Each row is where one point has got to under a steady rotation. How many ticks took it there?
The counts run from 0 to 611.
[ 39 -29   3   4 -22  38  -4   1   6 -10  -5  -4 -11  18  19   3   0 -26
  26   7  16  28   2 -14  20 -10  20  14  10   3 -34  -6 -43]  21
[ 35   8  -5  11   9   5  32  20  26 -20  34  32  12   8  26  14 -28 -28
  -1   5  18   7  -6 -13 -15 -25 -27 -20  -3  11 -25  -3  -5]  56
[ 28 -12 -13   1   3   4  31  23  17 -19  47  15   5 -19  27   2 -21 -18
  -4 -24   2  11   5  25 -37  -6 -13  18 -15  20 -20  -7  -9]  383
[ 10 -27   9   1  -2  49   7   8 -34   1  10   6  20  12   3 -24   4 -29
   3  32   9  -3  15 -29  37  -5  21  14 -11 -21 -15   5  20]  229
[ 20   5 -20  -1 -16  36   2  27   2 -14  19  36 -26  24 -10  -9 -13 -31
   7  10  21  17   0  13 -32   1 -15  -7   9 -11 -32 -19  15]  577
[ 16  -1   6   8  -6 -20  22  -2  34 -35  24  10 -10  -9  41  17 -14 -30
  -6  -2  29 -10   6 -22  -2  14  -5   4   5  38 -20   9 -23]  76
[  1 -20   1   5   2  59   1  14 -38  -6  18   5   9  23 -10 -14  22 -22
   2  22   8  10   7 -12  24   0  23   6   6 -32 -26 -14  16]  232
[ 41 -25 -19 -21  -4  11  11 -11  -6   6  21 -12 -33   6  12  16  -7 -20
  16   3   8  24   8 -13  -4 -20  33  14  16  22 -26  -6 -49]  346
[  6  10  -3  15  -6  -3  14   3  28 -42  28  19 -19   0  28  26  -1 -26
   1  -9  29   5  -3   2 -21  17 -13  -8  20  27 -29 -19 -32]  70
[  0 -24 -20  -4   0  19 -13  -9  -6   1  11  30 -37   9  -6  19 -17 -20
   6  -8  -1  18   3 -11 -15 -21 -20  14  19  16 -30 -11 -61]  329
[ -8 -16  31   4  21  20  27   5 -20  -9  47   7  52 -13  25   6  -2 -17
 -13  11  -6   8   7 -18  12 -25 -21  -7 -21  -7 -10 -15   0]  438
[-38 -12   9  -8 -27  32 -14  12 -23 -25  20  28  -5 -15   2 -21   0 -32
  -6   0   7   3  18  22 -24  30 -23  29   0   0  -8 -25   8]  195
[ 37  -3  -1  14   9  34  22  18  11  -7  27   1   4  36  18  16   4 -14
  14   5  11  35  -6  -8  -7 -18  11 -21   9 -16 -46 -22 -13]  41
[-36   3  31  12   6  18 -23  19 -24 -22  35   0  -8  13  -1  -6  13 -13
 -11   0 -13   8  11 -22 -36  10  -1  18   2  -9 -37  -6  40]  501
[ -3 -19  21   8  13  35  17   8 -31 -28  54   2  27 -22  10  14  19 -16
 -13  -1  -3  18 -16   3   5 -12 -17 -17 -13  -5 -21 -25  -6]  442
[ 16   1   1 -14  -9  38  -4  13 -21   9  13  10 -13  44  -5 -13  -1 -24
  20  28   6  34  19 -19 -18 -11  15 -10  12 -29 -28 -23  19]  559
[-11  -5  26  -1   9  15  14  -1 -27 -21  47  20  43 -23  19  14  -9 -24
 -13  18   3   4  -4 -15   1 -30 -37 -14  -7   1   1 -19  -4]  447
[ -3 -28  25  10  23  -5  26  -2   7 -14  41 -20 -16  10  32   8  16  -9
  -8 -15   1   9  18 -33   5  26  20   5 -13  13 -43  -1 -19]  97
[-22   2  10 -16   1  17   9  20 -26 -11  49   3   4   4   5 -17   6 -18
  -8   3  -4  16  25  16 -44  15   6  16  -6 -14 -15 -28  42]  176
[ 17 -16 -14  10 -16  17  15   9  24 -20   1  16 -32  22  19 -13  -4 -32
   7   1  38  -3  19  -6  13  39  18  22  12  13 -32   7 -15]  604
[ 27 -12  14 -23 -15  27  -2   6 -19  14   3   5  -4  30   2 -21 -17 -30
  21  37   7  18  22 -41   0 -20  20   4  -4 -13 -15   2  19]  553
[  1  10   9   8  -5 -19  21  -5  33 -29  18  21  -4  -1  45  18 -21 -34
   1   2  32  -8  14 -22 -11   7 -19   2  15  32 -13  -4 -28]  74
[ 26   8   1  14  17  25  26  14  12  -1  23  12  17  38  21  18  -3 -15
  13  10  14  32   4 -12 -15 -28  -4 -20  12 -18 -37 -28 -12]  43
[  4 -16 -10  30  26  21   0  22   5  -5  21   8 -29  36  -5  -5   0 -11
  -7  -9  -3  -4  10 -31  -5   3  28  28   7   1 -55  21   7]  298
[ 23 -33   1  13 -27  31 -21  23  10 -17  -1  30 -10  -1   6 -12 -28 -30
   9 -10  -2   9  -1  -3  -8 -14 -28  36 -11  12 -31  15 -23]  0
[ -8   5  16 -27   1   1  20  11 -20   2  47  -5  19  -3  20 -20 -10 -21
  -5  19  -2   6  37 -11 -36   2  17  18 -14  -5   0 -11  47]  170
[  8  16 -22   8 -16  18  -4   5  -4 -24   8  41  -3   5   4   2 -23 -45
  -3  32  33 -29  -3 -23   3 -19  -5  12  33  19  -6  14   7]  266
[-30 -20  33   3  34   1  21  -5 -12   3  47   6   1  13  16  13   8  -2
 -12  -9 -16  24  23 -31 -15   5 -21  -9 -14  -5 -30 -22 -17]  110
[-24 -15  24 -18 -34  24 -41  -7 -29  -8  -9  19 -25   6  -4 -10 -11 -33
  11  23   4  15  18 -30  -8   1 -16  21  12   7  -8 -10 -18]  531
[ -8   7  -8  10   8  52   1  16 -33  -5  20  37  17  28 -15  -5  -1 -27
  -4  30  12   7   2 -14   2 -24 -11  -9  15 -29 -16 -22  19]  244
[ -3  -6   3   4  10  47   6  10 -32   9  13  23  31  27  -2 -16  -4 -26
   1  38   9   2  17 -29  16 -20   2   1   4 -31 -11 -10  24]  236
[ 25   3 -10 -16  18   0  32  -1   5  24  30  -7   6  29  28  12 -18 -12
  17   9  -1  28  30 -13 -27 -35  24  13   9  -2 -17 -22 -17]  360
[ 28   9  -6  18  12  22  25  20  16 -19  35  17   1  23  17  21  -2 -16
   5  -4  14  29 -12   2 -19 -16 -14 -28  10  -6 -42 -26  -8]  51
